In the data rows, 128 means zero.
Every row has a hidden score. How much higher is the second row's score than the first row's in each pair? 15 means about the same, 30 much higher and 0 much lower. The score is a weighted sum of the row's numbers plus the product of two more (or one squared), each taken from its middle value.
[109 146  94 149 133 134  79 108 151  78 169 103 166 141 133  84]
[ 98 137 148  97 161  70 135  84 216 121 143 102 110 169 164 132] ~ 19
[158  59 169 113 120  86  72 140 178  82  76 128 154 163  96 138]
[151 125 132 103 130 187 124 129 125  89 170  87 117 110 120 132] ~ 18
[147  97 145 111  91 154 104 107 136 134 123  82 155  97  94 116]
[139 196 119  67 163 142 128 101 136 144 167  80 145 128 142 140] ~ 7
[113 120 128 160 141 115 122 138 111 122 155 130  72 127 134 114]
[105 148 112 159 147 176 159 146  78 166 170 135 108 100 172 120] ~ 13
[163 149  77 131 150 154 151 150  88 105 168  91 158 160 171 101]
[124 126 105  92 118 145 111 167 131 151 109  94 160 113  90 132] ~ 22
[ 33 126 156  38  35 117 108 137 182 211  78 123  59   8  86 157]
[ 83 101 110 206 118 104 134 162  87  62 105  83 168 150 226  25] ~ 14
[ 70 114 187  44  62  72 100  65 226  91  64 107 104 107 150 130]
[ 66 147 141 148 158  42  73 135 178  91  96 113 133 183 200 111] ~ 23
[ 51 156 170 101 109  99  98  88 166 107 110 125 104  97 158 133]
[122 116 138 122 124  95  94 120 189  97  87 116 117 140  89 180] ~ 15
[ 99 147  98 218 138 116 146 174  49 150 131 196 161 132 206  45]
[ 85 118 152  87  65  49 110  77 223  97  81  41 113 109 150  94] ~ 9
[ 77 192  96 219 170  85 170 104  99 145 134 148 177 153 182  93]
[109 138 132 139 161  98 144  95 142 106 118 153 153 171 188  92] ~ 10
[182  99 134 109 127 134 132 144 120  75 120 141 154 114 139 108]
[124 100 127 173  50  87 144  59 133 134 130 143  96 109 122  93] ~ 21
[ 97 132  95 120  60  94 147 168  84 164 128 145 115  87 146  74]
[118 132 131 125 101  97 153 148 117 155 110 169  90 128 123 147] ~ 19
[ 52  83 146 156  64  79 110  88 138 138  58 129 123  85 117  86]
[137 122 108  71 157 147 143 159 128 149 170 113 116 121  40 211] ~ 12
[136 109 199  33  52 109  54 112 236  91  69  99  87  85  82 128]
[119  43 101 112  18 110 119 150 115 119  96 185 111  48  92  75] ~ 17
[196 170 135 111 212 195 123 103 124 107 199 113 191 198 121 156]
[ 66 145 179 113  88  88  79 114 154 172  34 230  16  78 169 111] ~ 20
[171 102  35 159 150 173 160 201  61  73 207 141 179 104 108  99]
[123  67 125  92 127 117  94  63 189 109 119 143 109 124 115 144] ~ 18
[141  89 156  51  94 144 115 107 165 146 157  94  60 112  43 178]
[ 97  99 176  83 107 113 101  81 194  99 118  98 136 148 120 148] ~ 12
[144 211  87 127 198 152 147  88 154 145 166 140  89 176 132 181]
[ 59 206 177 120 117  72 114  39 191 155  58 160 110 128 184 131] ~ 19
[120 178 149  56 181 135 112  80 200 144 146 111 111 172 133 188]
[186 107 119 152 137 138  95 146 160 124  98 162 153 177 113 131] ~ 14
[169  85 152 122 132 156  87  93 133 120 142 117 166 131 101 121]
[204 177 102 193 223 160 120 147  94  76 180 147 197 190 159 105] ~ 19
[176 172 131 146 194 112 126  80 193  68 181 156 142 206 154 131]
[203 107 118 170 191 200 127 154 110 133 176 128 178 156  74 174] ~ 3
[ 89 195  92  98 119 175 163 138  66 158 161 120  87  63 169 115]
[ 72 119 154 118  94  53 133 116 162 130 103  97  75 118 132 118] ~ 18
[129 112 110  82 119 164 105 167 112  94 156 130 153  85  84 138]
[124 142  93  47 102 156 129 186  80 139 152 124 171  38  40 155] ~ 13
[105 144 118 120 118 211 145 154  59 161 138 126 160  89  85 158]
[128 135 135  81  96 137  66 142 164 174 100 122 114 127  88 179] ~ 6
[ 53 175 127  61  59  88 136 115 145 185 106  65 100  74 126 133]
[100 125 134 165 144 135 144 148 122 117 100 100 133 151 145  96] ~ 20
[ 74 116 162  79 118 174 126 139 137 202  72 186  73  94 117 175]
[153  84 121 141 115 110 111 116  97 126 128 165 118 118 104 118] ~ 12
[117 121 110 169 137 135 145 170  91 127 161 119  94 131 146 114]
[110 144  97 231 129 104 118 106 113  51 142 129 154 169 207  64] ~ 16
[ 84 110 142  94  14 133 137 100 141 191  73 182 119   3  90 132]
[153  81 157  83  86 107 118  98 191 117 116 127 112 123  86 153] ~ 14
[140 153 118  91 125 158 147 134 131 147 114 127  88 112 140 117]
[148  80 200 114 115 124 126 130 118 179 100 167  74 126  71 180] ~ 21
[152 115 112 102 127  91 118 192 132 167 135  72 144 133  62 156]
[159 133 121  99 142 153 129 124 139  86 147 111 120 151 143 131] ~ 13
[143 116 126 114 114  93 121 126 175  96 145  99 125 133  90 147]
[161 147 105  69 148 175 135 175  82 162 138  92 128 126 118 170] ~ 18
[143 124 147 100 153 114  83  90 204  91  94 192 109 170 126 168]
[ 74 134 134 121  84  77 165  95 123 174 127 158  61 121 111 143] ~ 20
[102 185  90 195 130  59 180 137 119 110 142 142 155 139 198  47]
[173 114 150 108  97 161  87  74 146  89 134 102 167 109  93 130] ~ 4
[184 144 113 215 194 145 142  92 110  75 129 163 156 219 217  55]
[126 151  76 135 169 179 127 154  66 104 176  77 186 135 152 101] ~ 17
[101 111 132 118 110  77 106 127 117 125 121 127 155  90  77 126]
[111  98 125 173 107 130 109 146  86  98 124 136  96 112 152 108] ~ 17
[245 110 102  84 152 223 120 194  48 128 155 128 139 127  18 213]
[117  82 148  88 119 149 117 128 148 144 114 100 113 109  92 165] ~ 17
[175  59 139 120 111  91 127 131 167 132 105 128 142 120  95 114]
[124  93 207  46  58 169  57  86 155 157  77 167  39  67  66 168] ~ 19
[200 206  49 167 201 157 159 177  75 118 239 117 199 162 131 153]
[160  78 136 140 129 101 142 147 107 156 118 179  84 114  85 119] ~ 13
[ 93 120 143 125 102  98 115 145 114 186 109 138  94  90 159 104]
[ 76 178 153 125 163 109 115  84 194  53 162 102 147 172 141 168] ~ 18
[160  79 103 146 109 107 113 176  96 130 151 147 157 130  80 154]
[ 95 112 114 128  66 104 109 156 109 125  88 147 154  64 123  83] ~ 12
[ 24 137 160 132 111  61  82  92 185 100  99 118 107 107 163  97]
[176 178  89 132 151 140 130 108 135  94 207 138 123 166 130 147] ~ 20
[ 96 120 141 173  88 106 153 120  97 168 136 117 133 107 144  63]
[191 169  96 182 173 129 140 125 125 102 186 103 212 210 141 135] ~ 16
[119 193  82 184 193 120 159 139 114 125 151 139 132 161 168 123]
[121 122 141 125  97  64 124 102 185 101 137  92 129 125  88 136] ~ 15
[186 222  65 174 194 150 175 144  70 124 211  87 204 149 133 126]
[131 112 166 106 125  82  91  74 200  74 105  74 151 148 123 119] ~ 12
[131 147  99 134 129 235 151 121  76 148 184 198 113  88  74 198]
[111 147 105 100 167 147 137 107 133  56 159  46 212 141 147  93] ~ 10
[139 115 155 120  91 118 145  99 157 147  94 149 119  80  76 170]
[ 69  95 136  65  82 130  74 144 134  91  77  74 179  41 108  84] ~ 24
[134  70 217 105 123  54  83 157 174  77  10 162  56 162 143 137]
[112 113 122 118  82 122 156 118  97 141 131 105 197  66 126  95] ~ 12
[ 94 107 114 174 110  94 127 134  85 135 118 154 127 129 223  25]
[120 137 134 146 165 128 140  99 181  94 111 141 138 188 165 136] ~ 13
[170 161  96 131 193 192 136 141  87 117 169 127 147 192 160 147]
[  1 170 156 197 134 123 137 119 112 133  97 138 138 131 215  77] ~ 16
[158  88 128  68 104 125 104 122 140 154 139  84 103  94  63 146]
[147  98 157 134  73 120 148  68 136 163  98 172  97 123  85 141] ~ 14
[124 135 105 155 161 145 119 182  97  92 107 169 109 177 194  82]
[ 47 162 112 180 128 110 119  92 131 103  97 106 183 123 201  58] ~ 18
[136 178  93 152 128 132 163  98  94 125 188  93 157 123 127 127]
[188 127 123 109 137 183 141 153  68 163 178 118 172 107 143  69] ~ 11
[163 100 197  89 132 101  97  78 195 108  70 151  84 156 114 159]
[127 149 112 134 123 103 125  93 169  84 132 117 158 134 137 130] ~ 13
[114  96 131 144  93 130 109  78 116 131 119 139 144  91 130 102]
[ 95 125 128 144  73  89 162  70 144 163  89 134 126 111 155  73] ~ 11
[163  84 207  57 118 164  89  97 196  97 137 140 113 138  35 219]
[153 188  72  30 174 151 153 176 135 133 212  59 132 132  79 209] ~ 11
[134 105 124  93 149 134 126 115 152 105 106  73 106 126 110 155]
[103 144 116 154 151 132 160 147  87 168 113 141 164 130 179  76] ~ 4
[191 108 135  93 201 137 141 135 167 103 146 102 192 199  95 186]
[104 121 160 164 118 113 107 103 128 141  86 159 128 157 123 145] ~ 19
[173 149 134 182 198 160 145 125 103 118 200 121 174 198 190  98]
[158 179  92 116 144 153 168  99  94 163 224  79 165 129 112 148] ~ 11
[ 99 154 116 160 176 140 149 143 125 110 118 125 124 165 197  72]
[136 130 194  92 128  71  86  89 224 141  79 137 108 151 124 144] ~ 21
[202 203  86 142 191 185 177 158  76 151 187 112 177 189 132 145]
[158 131 105 208 164 150 169 152  60 166 147 170 103 159 174 117] ~ 19
[159 138 113 134 171 197 151 141 119 158 167 145 170 162  88 193]
[130 130 114 123 111 141 144 134 109 147 124 183 149 108  82 168] ~ 12
[144 111 103 175 124 142 131 142  76  94 176 143 144  91 130  80]
[166 157 105 164 171 170 148 144  60 135 149 152 137 149 107 151] ~ 16
[102 122 118 162 183 104 109 154  99 121 153 135 102 149 149 115]
[142  85  83 123  99 178 132 230   7 142 135 153 135  72  88 107] ~ 15
[157 159  88 166 145 116 142 159  86  82 183 132 164 134 135 105]
[120 144 165 120 178 163 141 133 140 186 116 134  69 147 147 163] ~ 12
[144 171 107 161 190 164 133  90  93 133 157 122 173 163 197  94]
[176 170  80 134 133 166 137 171  70 125 201 155 171 102  83 118] ~ 16
[116 144 128 165 141 142 131 118 122 149 120 155 152 141 158 115]
[168 138  97 218 191  99 136 165  81  99 141 135 139 198 219  43] ~ 20
[131 135 122  72 132 106 120 123 165 157 109  93 156 122 106 154]
[ 71  88 150 135  93  91 147 121 161 138  93  82 141 116 148 115] ~ 20
[177 148  91 133 198 141 147 107 129 111 168 141 140 193 163 125]
[167 124 105  65 134 179 126 157 139 119 153 116 137 112  82 154] ~ 14
[103 102 151  94  98 110 125 120 155 132  96  65 126 125 125 116]
[156  80 127 148 104  92 111 143 125 163  88 182  80 119 104 135] ~ 14
[206 165 101 129 176 166 156 143  94 122 154 123 178 187 125 149]
[135 144 112 168 168 122 126 156 101  93 156  71 180 191 149 121] ~ 18
[142 134 100 152 149 123 139 150 109 149 127 179 132 151 152 112]
[150  88 155 146 107 126 130 139  83 197 102 198  90 126  91 115] ~ 18
[ 32 131  96 138  99  42 140 151 151 117  50 125 111 102 203  33]
[165 139  95 106  95 159 139 114  69 142 144 172 145  98 114 105] ~ 18
[ 83 151  98 170 140 178 140 131  80 127 172 117 162  98 192  90]
[173 135 136  79  79 144 169 114  87 139 154 128  97  58  76 135] ~ 12
[146 104 136  98 138 134 144 123 156 152 120  99 104 126 119 142]
[117 132 101 150 113  91 100 144 119  47 167 111 170 117 144 112] ~ 15
[208 169  89 144 208 208 158 134  98 101 219  68 193 203 146 142]
[171  87 146  96  98 151 116  54 183 102 115 136 113 119  92 152] ~ 16
[ 92 160 106 214 141 106 162 185  57 156 112 162 137 143 234  26]
[187 134  83 120 127 167 140  84 131  97 228  87 157 137  87 167] ~ 14
[119 102 136 105 107 109 116 133 142 152  97 141  55 132 129 127]
[190 137 150 152 190 142 144  99 172  78 190 128 174 217  77 222] ~ 21
[113 127  93 114 143 139 121 128 121  78 106 110 218 160 159  52]
[ 62 112 177  58  90 126  64 108 172 185  80 163  70  78 134 151] ~ 18
[121 130 106 103 143 160 116 166 115  81 192  39 158  99 125 148]
[130 155 121  49  95 161 158 117 123 152 121 116  85  77  62 165] ~ 11
[109  72 178 128  91  60 110  88 162 112  71  95 140 140 123 121]
[160 123 222  16 140 172  68 122 201 144  94 184  43 127  96 210] ~ 14
[124 111 156  50 115 141 125 150 145 207 101 123 118  98  91 174]
[239 101 116 112 178 182 114 164  97 150 125 164 127 174  49 183] ~ 17
[149 138  99  94 148 119 179 185 111 141 152  82 154 153  87 179]
[125  96 170 129 102  91  94 131 161 128  94 159 117 123 114 130] ~ 19
[107  94 159 144 104  89 123 169 149  87  61 114  84 131 146  93]
[125 159 110 225 152  67 127 124 113  26 123 111 214 211 234  40] ~ 21
[110 132 141 102 138  75  98 146 189 119  44 147  92 171 164 126]
[124 109 162  68 135 127 106 168 173 203  97 169 117 145 102 181] ~ 16
[153 139 138 121 138 148 144 124 129 197  89 183 113 145 111 164]
[  0 123 121 146  71  84 104 142  94 182  86  98  78  30 172  58] ~ 21
[117 178 135 124 171 130 161 115 135 150 151  55 178 130 111 161]
[105 159  80 208 196 116  88 138  52 152 186 118 169 171 209  77] ~ 20
[155 126 148  66 101 115 135 119 200 107 127  96 128 117  61 188]
[106 155 123 150 150 104 140 112 118 137 120 164 121 143 183  90] ~ 21
[ 94 116 147 107 123 100 146  97 144 157 114  90 161  97 121 108]
[126 106 169 128  86 101 138 117 138 160  94 157 126 123  77 142] ~ 16
[174 142 100  97 139 121 145 140 142  97 164 122 138 162 104 144]
[117 108 108 188 119 116 155 151  40 166 112 166  72 112 164  83] ~ 19
[148 179  95  82 197 165 131 143 163  71 173  40 162 194 133 160]
[169  62 164 126 128 142 132 101 124 170 113 163  73 124  59 192] ~ 21
[150 138 142 102 118 165 157 127 131 140 102 170 146 123 117 136]
[175 139 146  84 168 147 120 104 156  61 192  93 152 167 114 179] ~ 20
[130 182 102 154 209 204 166 137 107 139 139 120 129 198 169 160]
[108  99 148  37  79 126 127  53 189 107 115  73 110  93 107 139] ~ 12
[187 159  94 179 179 177 145 116  72 145 198 144 166 136 121 119]
[133 111 153  96  83 144 126 103 155 173  88 166 121 102  80 160] ~ 12
[ 96 128 143 127 103 127 113 143 120 179  84  93 139  99 106 125]
[151 153 127 110 174  81 152  95 185 121 140 132 148 200 134 157] ~ 14
[123 186  84 119 127 125 139 117  97 179 130 189 107 110 139  82]
[ 25 111 180 116  47  75 130  75 156 203  79 194  14  55 140 136] ~ 17
[163 116 105 137 150 140  97 129  62  95 174  85 168 155 144 115]
[146 136 153 122 156 132 167 178 110 187 104 191 104 155  71 188] ~ 15
[163 113 166  86 127 130 118  93 204 107 111 144 108 161  90 177]
[173 140 104 138 187 205 156 191  61 101 189  95 152 163 162 129] ~ 17
[111 119  85 184 109 188 125 131  75 114 155 156 187  68 136  91]
[177  85 166 102 109 117 134 100 184 124 108 147  84 158  64 188] ~ 10
[173 153  78 207 149 134 151 154  52 104 196 132 153 156 138  99]
[168 132 144  79 192 173 135 106 140 142 165 156  97 164  97 217] ~ 11
[135 141 126 144 124 112 141 158 128 145 113 102 139 103  89 102]
[133 147 145 112 153 110  93  99 196  30 107  80 176 180 106 149] ~ 14
[ 88 167 118 135 174  80  99 106 176  78 149  80 175 180 199  75]
[ 65  88 184  50  43 140 117 106 189 147  61 134 114  56 119 143] ~ 17
[190 122 121  99 180 175 172 118 137 149 146 168 168 168  87 219]
[134 110  74 150 105 134 162 101 117 125 152 122 155 119 108 119] ~ 18
[ 78 207 156  64 165 123 133  97 206 145 137  98 111 164 121 200]
[ 44 201  97 122 124 115 120  92 165 132 145 109 109  85 173 135] ~ 15
[140 104 192  86 109 191 111 117 142 135  91 143  80  97  89 166]
[ 67 124 157  74  76  83 108  63 187 123 106  96 139 114 126 141] ~ 8
[126  68  57 155 118  70 124 218  69 130 108 163  91 125  92 111]
[103 181 131 122 168 169 171 154 114 224 122 130 119 119 146 156] ~ 16
[ 76 124 137 124  95 145 127 117  83 130 120  96 165  41 182  36]
[ 94 157 110 124 140 119 157  79 173 118 162  70 138 142 102 185] ~ 17
[146 106 108  96 126 127 115 151 160 115 111 125 174 150 109 142]
[120  77 163  86  79 125  86 150 175 154  84 138  89  69  86 146] ~ 19
[106 148 148 120 122 173 146 159 111 176 100 162  87 116  87 178]
[231 203  96 147 189 147 109 104 132  76 182 160 139 226 146 135] ~ 27
[173 118 142 108 181 115 111 134 154 142 115 123 101 179 123 157]
[122 122 164 158 117  88 104  61 172 130 106 111 150 125 133 129] ~ 17
[ 94  83 165 133  59  73 153 175 123 143  83 152 113  93 102  87]
[104 145  80 184 157 107 121 148 102  43 138 110 179 167 188  59] ~ 14
[141  73 135 180  79 171 146  90  97 160 138 165 165  82 104 118]
[142 143 100 107 141 166 133 124  94  99 153 119 214 155 113 136] ~ 7
[ 88 183 105 116 155  95 164 140 124 143 139  99 128 149 175 136]
[123 173  76 183 177 197 161 164  52 127 109 174 139 138 160 127] ~ 20
[188 234 124 105 246 170 138 106 159 141 197 133 146 221 105 253]
[187 118  84 145 109 137 157 148  77 164 161 184 150 115 138 113] ~ 7
[114 126 189  62  79 106  87  82 196 128  77 145  78 100 109 139]
[178  96 109 143 161 157 122 112 129 120 137 164  75 181 114 170] ~ 19
[157 157  89 156 171 105 151 120 158 115 129 160 109 198 155 117]
[141  66 164 142  52 125  94 127 127 154  84 154 147  92 118  70] ~ 13
[ 96  77 168 132  48  95 158 147 122 177  57 198  87  72  75 130]
[100 125 156 111 104  84 129  86 210  81 141  57 109 119 126 147] ~ 16
[ 87 113 121 143  58 111 113 105 115 123 143 156 135  81 118 120]
[ 80 136 136 116 101 101 117 120 142 125 100 120 100  83 134 108] ~ 13
[133 138 107 163 105 104 122  51 142  66 143 110 172 138 188  26]
[ 71 100 154 130  83  67 154  78 149 117 110 109 112 110 138 126] ~ 16
[108 167 139 216 174 108 140 133 118 118 138 102 149 181 187  86]
[158 107 146  84 182 163 103  74 209  90 164  75 134 178  83 209] ~ 17
[113 140 148 148  93 104 165 135 133 171  89 178  73 105 105 122]
[146  80 125  88  67 156 116 192  70 193  82 174  58  36  87 124] ~ 17
[133 120  89 171  99 136 120 151  78  82 160 118 117  70 158  81]
[ 59 133 187  18  87 138  65  76 196 172  81 153  22  69 145 158] ~ 14
[120  67 217  51  78 101  76 138 159 165  65 157  46  78  92 157]
[178 163 104 134 223 162 165 106 148  73 168 114 146 223 153 163] ~ 14
